Here are some points, each followed by its number:
Array([ -11,  -13,  -25,    5,  -11,    2,  -13,  -12,  -15,   -3,   26,   24,   32,   42,  -12,   -6,    2,   92,   82,   14,   26,   62,   20,   -6,   -3,  -13,  -19,   -7,  -15,  113,  -12,   -9,   -8,  -12,  -17,   -4,   -9,   10,   17,   46,    4,    4,   -9,   17,   -8,   -6,  -12,    6,  -10,  -25,  -12,   -5,   12,   25,   30,   24,   10,    5,   -9, -106,  -12,  -26,  -42,  -10,   -1,   -4,   -4,  -15,   -1,   -3,   -6,  -16,    1,  -11,   26,   86,   61,   32,    0,  -13,   -4,   -6]) 0
Array([-17, -12, -26,   6,  11,  12, -18, -19, -12, -28,  -8, -21, -26,  26,  29,  54,  20,  16,  55,  37,  37,  96, 109,  19, -17, -14, -11,  -1, -38, -14,   2,   5,  -6,  -7,   6,  44,  39,  41,  25,  22,  -7, -31,  -5,   5,  -4,  -6, -22,  -7, -23, -11, -20,  11,   5,  37,  49,  20,  24,   3, -11,  -5,   7, -16, -43, -18,  -4, -11,  -3,  -7,  -4, -12, -15,  -8, -13,   7,  15,  61,  30,  36, -13,  -6,  -7, -18]) 1
Array([ -30,  -23,  -20,  -12,    1,    7,  -11,  -18,  -31,  -23,  -10,   -3,   14,   62,   34,   18,    4,  -21,  -14,   -2,   -1,  -44,  -15,   -8,  127,   19,   12,   16, -122,   25,    0,  -10,   -8,   -3,  -14,  -18,  -13,  101,  -22,  -19,   -5,   72,   30,   -8,  -14,  -17,  -22,    3,  -21,  -27,  -20,  -16,  -17,  -10,  -14,    4,    5,   25,   99,   87,  -10,  -23,  -33,   -7,    6,  -22,  -14,   -5,   -5,   -1,   -1,   -4,  -15,  -20,   16,   53,   28,   39,   -5,   12,  -14,    3]) 2
Array([-31, -15, -25,  -3,   2,   4,  28,  34,   2, -11, -26, -31, -18, -19,  -6,  -6, -57, -23,  -6,  -9,  -5, -32, -20,  -4,  -5,   0, -21,   3,   7,  58,  14,  -1,  -1, -20,  29, -26,  -4,   3, -10,  -6, -10, -13, -26,   1,  40, 103,   5, -12,  -6, -10, -24, -10, -13,  -7, -15,  -7,  -9,   5,  -4,  29,  37,  18,   9,   4,   8, -34,  59,  29,  19,  22,  20,   7,  12, -19, -18, -14,  -8,  -4, -13, -10,  -5, -15]) 3
Array([ -7,  -3, -17, -20,  -1,  12,  20,  36,  98,  89,  16,  -1,   2, -20, -17, -25,  -2, -14, -13,  -6,   2,  -6,  -7,  -3, -23, -16,  -8, -20, -28,  -7, -16,  13,  45,  47, -18,  -6, -12, -10, -12, -20, -28, -16,  -8,  46,  -2,  -2,  -6, -17,  17, -22, -21, -22,  -4,   7,  -8,  -6, -19,  -2,  -7, -16,  -9,  -5, -20, -11,  -1, -16, -20, -15, -13,  -4, -25, -25,  -1, -12,  -9, -13, -15, -66,   4,   4,  17,   1]) 4
Array([ 44,  55,  85,   2,  -6, -14,  -9, -36, -29, -41, -24, -14,  -6, -21, -13, -16, -10, -25, -17,  -5, -12, -28, -37, -17, -33, -14, -15, -14, -28, -10, -12,   5,  22,  36,  -9, -15, -14,  -8,  -2, -36, -25, -35, -18,  -8,  -2, -18,  -4,  18,  35, 101, -17,  -2,   1, -16, -14,  -3,  -9,  -1, -16, -40, -10, -18, 106,  40,  12,  40,  -6, -16, -10,   8,  -9,   3, -14,  26,  36,  62,  28,  13,   0,  -2,  13,   1]) 5
Array([-20,  -6, -18,  -8,  -1,   2,   0,  11, -19, -45, -29, -19,   0,  16,  19,  53,  51,   1, -14, -11,  -4, -14, -25,   8, -16, -11, -12,  -5, -37, -24, -13,   3,   0, -16,  17,  52,  40,  41,  17,   6, -19, -26,  -3, -26, -10, -10, -18,   2, -22, -28, 103,  40,  24,   1, -12, -10, -14,   1,  -7, -11, -18,  -3, -11,  23,  -5, -17,  69,  32,  18,  24,   3,   0,   0,  -6, -11, -14,  -2,  -7,   0,   5, -11, -22]) 6
Array([ -16,  -18,  -29,    7,    3,  -28,   -9,   -3,   35,   89,   61,   44,   -9,  -16,   -3,  -12,    4,   55,   30,   13,    1,    7,   -2,  -13,  -20,  -19,  -11,    6,  -24,  -23,    1, -127,    0,   -1,   -6,    0,   14,  -13,   34,   31,  -11,  -28,    0,   -5,    7,   -5,   -8,  -10,  -15,  -14,    0,   -8,    4,   37,   49,   24,   13,  -15,   -8,  -34,  -19,  -27,  -13,   12,   -6,   -2,  -36,   10,  -14,  -11,   -8,   -2,    9,    0,   35,   82,   45,   41,    8,   -6,  -12,   -1]) 7
Array([-21, -27, 127,  56, 127, -18,  -9,  -1, -22, -38, -30,   0,   0, -15,  -9, -19,  53,  -9, -14,   2, -10, -23, -24, -17,  23,  19,  19,  27,  83,   8,  -8, -17, -16,  -2,   5,  -1,   8, -28, -14, -16,  -5,  14,  23,  19, -15,  -6,  -1, -11,  -7, -15,  -8, -18,  -3, -22, -11,   8,   0,   1, -11, -16,   9,  23, -14,   8, -24, -25, -16,  -2,   5, -11,  -7, -15, 127,   4,  -7, -27, -19,  -5, -11, -11,   4,  21]) 8
Array([ -6, -18, -23,  -8,  -8,   3,  -4,  -3,  -3,  32,  43,  36,  36,  20,  -9, -19,  -6, -19, -21, -18,  -7, -18, -14,  27,  72,  56,  25,  10,  36, -10,   5,   0, -12, -12, -10, -17,  -4, -24, -23, -17, -36, -27,   3,  49,  13, -13,  -2, -16, -22, -18, -16,  -5, -13,   4,  14,  29,  36,  43,  66,  24, -18, -39, -15, -12,  18, -18,   1,   0,  10, -92,  38,  27,  10,  -9,  -6, -25, -18, -24,  -2, -12,  -2,  -2]) 9
Array([-19, -12, -17,  -1,  -9,  -5, -10, -21, -35, -31, -14,   8,   7,  73,  47,  24, -11,  -1,  17,  -7,  -5,  37,  53,  45,   6,   8,  -1,   4, -29, -23,   1,  -5,  -2,   0, -13,  10,   2,  52,  14,  46, -11, -10,  -5, -10,  -5,   4,   1,   3, -32,  -1, -24,   4,   0,   9,  40,  30,  52,  20,  25,   1, -26, -15, -33, -18,  -2,  -6, -30,  -5, -31,   0,   4,  -2,  -1, -18,  -5, -25, -20, -11,  15,   3,  -4,  -2]) 10
Array([ 71,  63,  80, -23,  -6,  -4,   6, -17, -29, -39, -12, -10, -14, -10, -15, -16,  12,  -8, -11, -14, -18, -18, -21,  -3, -23, -26, -16, -13, -15,  10,   6,   8,  27,  32, -10, -16, -19, -24,   8,  -6, -20, -28, -22, -25,   6,   3,   0,  15,  38, 102, -25, -14, -15, -19,  -8, -14, -14, -23, -16, -29,  14, -18,  91,  30,  18,  37, -30,   0,   7, -11, -19, -11,  24,  91,  -4,  -1,  -5, -11,   0, -17,   1,   8]) 11
Array([-14,  -4, -25,   0,  -4,   5,  22,  36,  88,  72,  22,  -6, -22,  -1, -15, -12,  -7, 102,  71,  33,   5,  78,  32, -13,  -1,   2,  10,  11, -22, -16,  -1,  -1,  -2, -11, -10,  -9, -18,   9,  24,  41,   6,  -9, -11,   4,   1, -18, -21, -11, -19, -22, -14, -22, -25,  -1,  38,  54,  28,   9,  31,  14, -23, 127, -18, -25,   1, -13, -10, -10,  -1, -10,   3, -18,  -9,  -9, -20, -17,   5,  10, -19, -21,   0, -10]) 12
New points follow, each followed by the numbers of its three nearest points above, looking only along the 4 directions in which the numbered points spread most, nearest first.
Array([  -9,    2,  -27,   57,   14,    3,  -15, -124,  -20,  -32,  -16,  -24,   -5,  -13,   -5,  -11,    0,  -13,  -12,    8,  -16,  -15,  -23,    1,   -2,   -8,  -18,    9,  -19,  -18,    0,   11,   25,   21,  -12,    3,  -10,   -1,   -5,  -11,  -32,  -42,   57,   -7,    3,   -3,   13,   29,   24,   78,   -4,  -15,    5,   -2,  -17,   -6,  -10,   -1,    3,  -19,  -20,  -18,   -7,   -1,   -3,  -13,   -4,   -7,   -4,   -4,   45,   23,   44,    6,  -13,  -16,  -24,   -7,   -9,    4,   11,   -2]) 3 6 10
Array([ -8,   0, -27, -24,  26,  65,  10,  -4, -35, -43, -15, -21, -13, -22, -15, -21, -14, -10,  -8,  -7,  -7, -11, -19,  -3,  -1,  -3,   6,  -2,   8,  58,  10, -10, -15,  -7,   9,  -8, -25, -19, -73, -15, -11,  35,  45,   8, -10, -20, -10, -12,  -9, -14, -35, -12, -20,   8,   2,   3,  -3,  -6, -29, -12,  70, 110, -24,  66,  -5, -23,   1,  -6,  10, 105, -11,  -9, -20, -13,   4, -29, -20, -17, -19,  43,  24,  33]) 3 6 9
Array([-25, -16, -26,  -5,  -1, -59,   7,  29,  59,  95,  46,  24,  10, -13, -17,  -7, -13, -22, -14,  -4, -14, -23, -14,  26,  82,  41,  36,  19,  43,  -7,  -5, -11,  -4, -17,  -6,  -3, -11,  -3,  13,  34,  62,  14,  -1,   0,  -4,  -7,   0, -23, -23, -29,  -9, -25,   0, -14, -11,  -4, -12,  15,  41,  82, -25,  -1, -22,   2,  11, -23,  -2,   3,   1,   5,  -3,  -6, -13,  -2, -19, -19,  -9, -23,  -3,  22,  22,  20]) 9 3 4
Array([ -4, -14, -15,   9,  -8,   3, -18, -19, -25, -11,  28,  26,  33,  31, -11, -23,   8, -16, -27,  -5, -10, -24, -20,   2, -13,  -3, -11,  -9, -11, -21, -10,  47,  56,  40,  16,  -2,   0,   7,  -9, -23, -11,  53,  50,   8,  -8, -12,   1,   1,  -1, -32, -20, -19, -12, -12,  -1,   0,  -7,  -4, -20, -18,   5,  76, -27,  -1, -21,   4, -26,  -4, -15,  14,  -9,  -7,   7,  10, -18, -31, -21, -38,  -9,  -5,  -5,  10]) 3 9 6
Array([ -11,  -17,  -10,   -4,  -14,   -7,   -8,   -1,   -3,   16,   34,   54,   21,   21,    1,    1,  -11,   18,   10,  -11,    6,   -5,   -6,    0,  -10,  -12,  -13,   -7,  -23,  -22,  -12,    1,    3,  -14,   -9,   -2,   -3,   10,   34,  127,   15,  -14,  -10,  -19,   -4,   -1,   -8,   -2,  -27,  -27,   21,    9,   29,   14,    7,   -2,    4,    0,  -20,   -5,  -26,  -14,  -32,  -10,   -5,   -1,   -4,   -9,    0,    8,   40,   34,   25,    1,   -8, -127,  -17,  -11,  -10,   -4,    6,  -10]) 3 10 6
Array([-13, -10, -19,  68,  11,  -7, -12, -10, -29, -19, -34, -18, -15, -19,  -2, -20, -13, -11, -28, -20, -12, -19,  -5,   1, -19, -20, -10, -20, -28, -11,  -4,  -3,  13,  47, -15, -27,  -8, -13,  -3, -28, -20, -22, -17, -26,  -1,  18,  90,   8,  10,  -7,  -6, -11, -11, -13, -23, -19, -12,  -2,  -2, -23,  -4, -18,  78,  43,  20,  34,  -2,   9, -11,   8,  -6, -24,  -3,   6, -13, -26, -19,  -8,  -7,  11, -26,  -2]) 3 11 5
Array([-16,  -3, -38,   0,  -2,  20,  53,  69,  24, -15, -25, -13, -12, -20, -12, -17,  -1,  -9, -17,  -4, -11, -12,  -9,  -3,  91,  78,  43,  31, 111, -14,   0, -26, -24,  -4,  15,  -6,   5,  -6,  -1,  -3,  54,  86,  46, -13, -25, -10,  -3, -17, -14, -10,  -2,  -3,  -7,   2,  -9,  -2, -15, -10, -12,   5,  48,  27, -20,  -3, -10,   1,  -7,  -2, -10,   7,   1,  -2,   9, -12, -14,  -8,  10,   9, -27,   6,   4, -16]) 3 9 6
Array([-15, -16, -15,  -7,  -6, -11,  -6,  -8,  16,  37,  51,  44,  25,   2,   4,  -6,  23, -18, -21,  -7,  -6,  -3, -16,  -5, -19,  -7,  -6,  -4, -16,  93,  25,  21,  -7,  -2,   1,   4,   2, -17, -11, -23, -25, -14,   6,  27,  -1,  -8,  -1,  -7, -21,  -8,  -6,  -4, -19, -17,   0, -11, -12,  -6, -17,   9,  34,  20, -23, -16,  -7, 127, -20,  -8,   0, -12, -21,  -2,  -9,  -2,   0, -15, -20,   1,  10,   3,   5, -10]) 3 4 9
Array([ -24,   -7,   21,   46,   -1,   -9,  -19,  -22,  -21,  -49,  -27,  -29,    4,  -20,   -7,   -1,   -2,  -24,  -14,    3,   -1,  -12,  -10,    3,  -15,  -13,   -3,  -13, -127,   16,   27,   30,    9,    6,   -9,  -14,  -14,  -23,  -12,  -12,  -17,  -22,  -29,  -26,  -15,  -15,   22,   49,   37,   33,   -2,   -3,  -11,   -5,  -22,  -12,  -17,   -1,  -24,    1,   -9,  -15,  -13,   -9,   12,  -12,  -83,   -7,   -9,  -15,    9,    0,  -10,   -7,    2,    9,   -8,   26,    2,   -9,  -21,  -11]) 6 3 10
Array([ 18,  44, 106, -18,  -1,  -8,  -2, -11, -27, -26, -36, -10, -14, -14, -24, -14, -14, -26, -18, -19,  -8, -18, -34,  -6, -31, -31,   3,   0, -24,  22,  19,  53,   7,  -2,   1,  -4,   1, -20,  -8, -18, -29, -29, -10,  10,   3,  56,  51,  11,   5, -20, -26, -18,  -6,  -8, -12,  -7,  -5,   0, -14, -13, -11, -23,   5,  -1, -89,   2, -13,  -8,  -5,   0,  -6,  -6,   4,  -5,  -4,   6,   7,  27,   2,  -7,  11,   6]) 3 11 6
Array([-30, -22, -18,  -5, -15,  -2, -14,  -3,   7,  62,  45,  39,  25,   4,   2,   3,   7,  13, -18, -16,  -1, -17,  -2,   3,   7, -18, -15,   0, -13, -16,  -5,  -6, -10, -10,  -3, -11,   6,  21,  10,  47,   0, -30,   8, -12,  -8, -33,  -6, -11, -12,  -9,  24,  35,  34,   2,   2,  12, -16,   3, -20, -23,  -3,  -9,  -3,   1,  -8, -14,  49,  12,  18,  18,  20,  26,   2, -10, -24, -23, -28, -16,  -6,   4,   2,   9]) 3 10 9
Array([-14,  -8, -29,  -4, 105,  64, -11,  -1,   9, -34,  -9, -35, -12, -19, -12, -14,   4, -16, -11,  -2,  -5, -24,  -9,  36,  81,  68,  48,  30,  64,   0,  -5,   1, -16,   1, -11, -22,  -7, -20,  -5,   3,  73,  70,  28, -17,   9,   3, -24,  10,  -4, -20,  -7,   4,  -1, -10, -10,   4, 127,  -8,  -3,  -3,  57,  93, -19, -11,  -8, -16, -25, -18,  -5,  -9,   0,  -2, -11, -19, -11, -16,  -5,   0,  44,  36,  14,   8]) 3 9 6
